(in the rows, 128 means zero)
The rows below fall into families. The same turns and mirrors carry the whole set onto itself and the rows of a family onto each other. For each named row, which other rows are in its family? Write them in the order they are listed.
These 18 rows form 3 families of 6 rows each.
q396: [121 113  89 136 135 142 142 139 141]
q46: [138 120 103 135 149 135 137 144 108]
q67: [100  88 139 122 140 125 136  97 146]
q550: [ 87 103 138 120 153 128 136 108 161]
q171: [105 124 105 104 160 129 127 162 143]
q172: [124 102 155 141 137 134 128 104 131]
q858: [118 115  90 143 143 148 135 135 137]
q497: [ 94 101 141 122 150 125 149 108 161]
q319: [146 119 117 124 136 133 127 157 115]
q968: [ 99  95 155  97 152 113 128 117 143]
q686: [112 109 169 101 153 112 134 131 140]
q759: [111 111 169 103 155 118 121 131 136]
q676: [128 101 160 138 136 129 141 106 133]
q703: [113 122 104 100 151 125 134 165 142]
q643: [112 120  87 128 158 134 145 141 131]
q159: [121 127 106 108 164 123 134 162 118]
q316: [123  91 160 118 138 120 125 108 125]
q204: [142 123 122 126 145 137 120 157 112]

The rest of the family of q204: q550, q171, q172, q858, q759
The rest of the family of q676: q396, q497, q319, q686, q703

The rows below fall into families. The same turns and mirrors carry the whole set onto itself and the rows of a family onto each other. For each named row, which other rows are in its family? Write them in the order they are listed.
These 32 rows form 4 families of 8 rows each.
q982: [124 126 106 115 159 119 143 130 176 129 123 105 120 115 116 143 160  92
 145 114]
q63: [100 141 103 126 157 107 143 100 131 156 129 107 140  96  91 137 161 123
 200 135]
q164: [107 126  91 130 146  92 117 134 131 159 142 112  91 144  87 165 147 125
 140 138]
q974: [134 126 122 145 160 127 128 144 162 135 147 122 128 149  97 121 137 100
 123 166]
q534: [130 123 121 134 168 142 144 123 154 116 116 124 164 108 101 110 137 116
 186 142]
q484: [117  90 100 129 145 125 107 139 157 109 158 112 131 113 103 119 132 141
 164 148]
q258: [119 100  99 141 158 105 120 122 152 121 157  92 139 116  91 109 163 138
 172 140]
q611: [117  94 108 112 149 116 134 131 156 117 153 104 120 117  91 106 140 147
 176 149]
q584: [156 117 103 131 157 128 131 142 159 140 139 112 105 148  78 126 135 126
 131 167]
q993: [109 133  92 135 184 142 124 122 106 127 140 142 143 128  73 139 138 145
 167 160]
q510: [126 119  94 142 167 121 112 125 105 113 141 127 133 122  80 128 129 149
 151 167]
q624: [113 112  93 121 151  86 117 129 115 152 138 117  92 134 101 153 163 141
 162 143]
q480: [140 118 106 157 162 124 116 148 140 141 146 122 116 166  93 140 134 102
 130 155]
q570: [106 122  91 121 154 111 132 115 118 141 113 115 127 102  88 153 146 142
 202 118]
q553: [138 107 109 140 156 124 115 156 150 121 130 129 111 157  95 137 123 119
 127 148]
q505: [105 113 107 133 141  72 120 142 124 153 125 116  89 128  98 148 146 123
 167 153]
q804: [ 99 132 106 107 151 111 145 107 146 135 112 114 137  88  94 134 148 139
 195 125]
q678: [134 135 104 135 172 164 139 116 159 125 132 121 165 126  88 125 135 117
 158 129]
q568: [ 83 135 108 137 156 108 129 115 122 136 119 123 148 105 109 147 147 115
 193 116]
q474: [110 128 124 136 151  97 143 120 187 130 123  96 122 127 105 140 136  94
 154 121]
q724: [142 142 123 138 140 162 125 125 145 130 129 132 159 111  93 120 149 113
 167 145]
q597: [122 155 107 155 165 117 127 124 126 158 104 131 132 139  93 168 143  94
 149 133]
q983: [128 139 119 147 161 147 141 125 168 126 122 120 161 119  82 119 119  99
 164 142]
q956: [118 151 115 125 156 128 141 136 130 157 102 147 116 136  95 165 118 103
 152 142]
q181: [128 122  89 129 161 137 117 138  95 147 135 140 132 127  80 132 147 150
 170 163]
q28: [111 130 120 124 144 113 147 133 179 164 118 108 121 129 107 145 155  93
 176 116]
q335: [123 159 114 135 170 109 152 119 125 167 102 129 122 140  81 155 150 102
 161 134]
q706: [121 149 128 146 172 136 150 117 120 156 110 144 130 141  77 154 138 121
 150 131]
q705: [127 113 121 131 132  94 138 136 178 152 119  96 111 123 114 135 147  99
 156 124]
q337: [ 97 106  89 125 172  74 134 132 139 145 129 104  95 140  93 153 133 127
 159 138]
q121: [114 124 108 149 156 113 115 124 105 148 136 132 135 136  69 131 122 152
 180 169]
q959: [117 100  87 120 140  99 110 141 163 120 148  92 125 112 108 120 144 121
 176 151]

The rest of the family of q974: q164, q534, q510, q570, q28, q706, q959
The rest of the family of q484: q993, q624, q480, q804, q983, q335, q705
The rest of the family of q597: q63, q611, q553, q505, q678, q474, q181

The rows below fall into families. The same turns and mirrors carry the whole set onto itself and the rows of a family onto each other. For each named row, which other rows are in its family? Write them in the order they are listed.
These 16 rows form 4 families of 4 rows each.
q855: [113 130 120  86 154 119 152 132 147 128 128 112 122 149 131 135 131 132
 130 134 115 140 114 102 151 108 116  83 110 149]
q578: [143 141 152 109 158 109 137 139 150 150  92 141 121 173 118 142 130 161
 123 151 117 128 146 140 127 123 164 106 153  93]
q989: [119 134 152 102 152 105 136 139 156 148 100 139 126 185 114 145 115 158
 116 149 128 131 149 135 133  99 164  99 146 118]
q478: [135 170 150 129 133 147 107 119 124 122 102 130  88 168 131 124 115 148
 149 111 134 128 146 144 140 152 148 146 149  83]
q233: [102 158 123 110 126 140 137 122 126 110 125  90  88 136 141 114 123 120
 136  98 128 117 122 127 150 141 107 134 107 135]
q916: [130 174 151 145 133 131 128 117 120 124 107 135 100 153 116 117 118 155
 133  95 132 111 135 153 148 154 156 147 143  96]
q911: [111 134 115  99 160 104 154 141 147 143 123 105 125 145 135 135 142 130
 113 139 116 125 119 116 143 104 115 100 116 155]
q146: [115 166 152 130 125 131 114 122 125 117 109 138 103 169 108 115 113 157
 141 107 132 111 118 146 150 153 168 136 146  83]
q179: [136 150 152 111 158  98 135 144 155 143 109 150 133 176 101 138 121 150
 122 130 119 122 125 126 144 107 164  89 151 112]
q844: [101 160 130 109 119 145 129 104 119 106 133  94  85 138 138 111 116 133
 146 112 118 120 109 114 144 145 115 129 107 118]
q626: [108 153 129  98 132 138 120 124 112 121 120  90  75 153 166 121 118 122
 141 106 135 134 121 117 141 136 109 136 110 129]
q175: [108 130 126  83 150 123 147 131 143 137 125 109 100 156 153 136 117 125
 115 147 125 149 122 109 145 104 115 103 118 158]
q287: [109 153 141 112 120 166 123 118 123 107 118 101  74 146 152 118 101 130
 136 117 122 134 125 126 143 152 109 134 113 123]
q653: [125 153 164 131 138 149 113 120 123 132  99 135  99 170 114 120 105 168
 129 123 134 114 143 150 135 152 160 134 142  84]
q295: [110 122 125  77 150 104 151 149 144 144 104 102 110 162 149 142 134 137
 122 148 118 133 126 111 130 107 126  94 114 138]
q455: [132 147 144 128 155  99 143 141 155 142  92 148 138 168 106 142 133 161
 121 130 114 120 141 145 143 112 161 107 146 113]

The rest of the family of q626: q578, q478, q295
The rest of the family of q989: q175, q287, q653

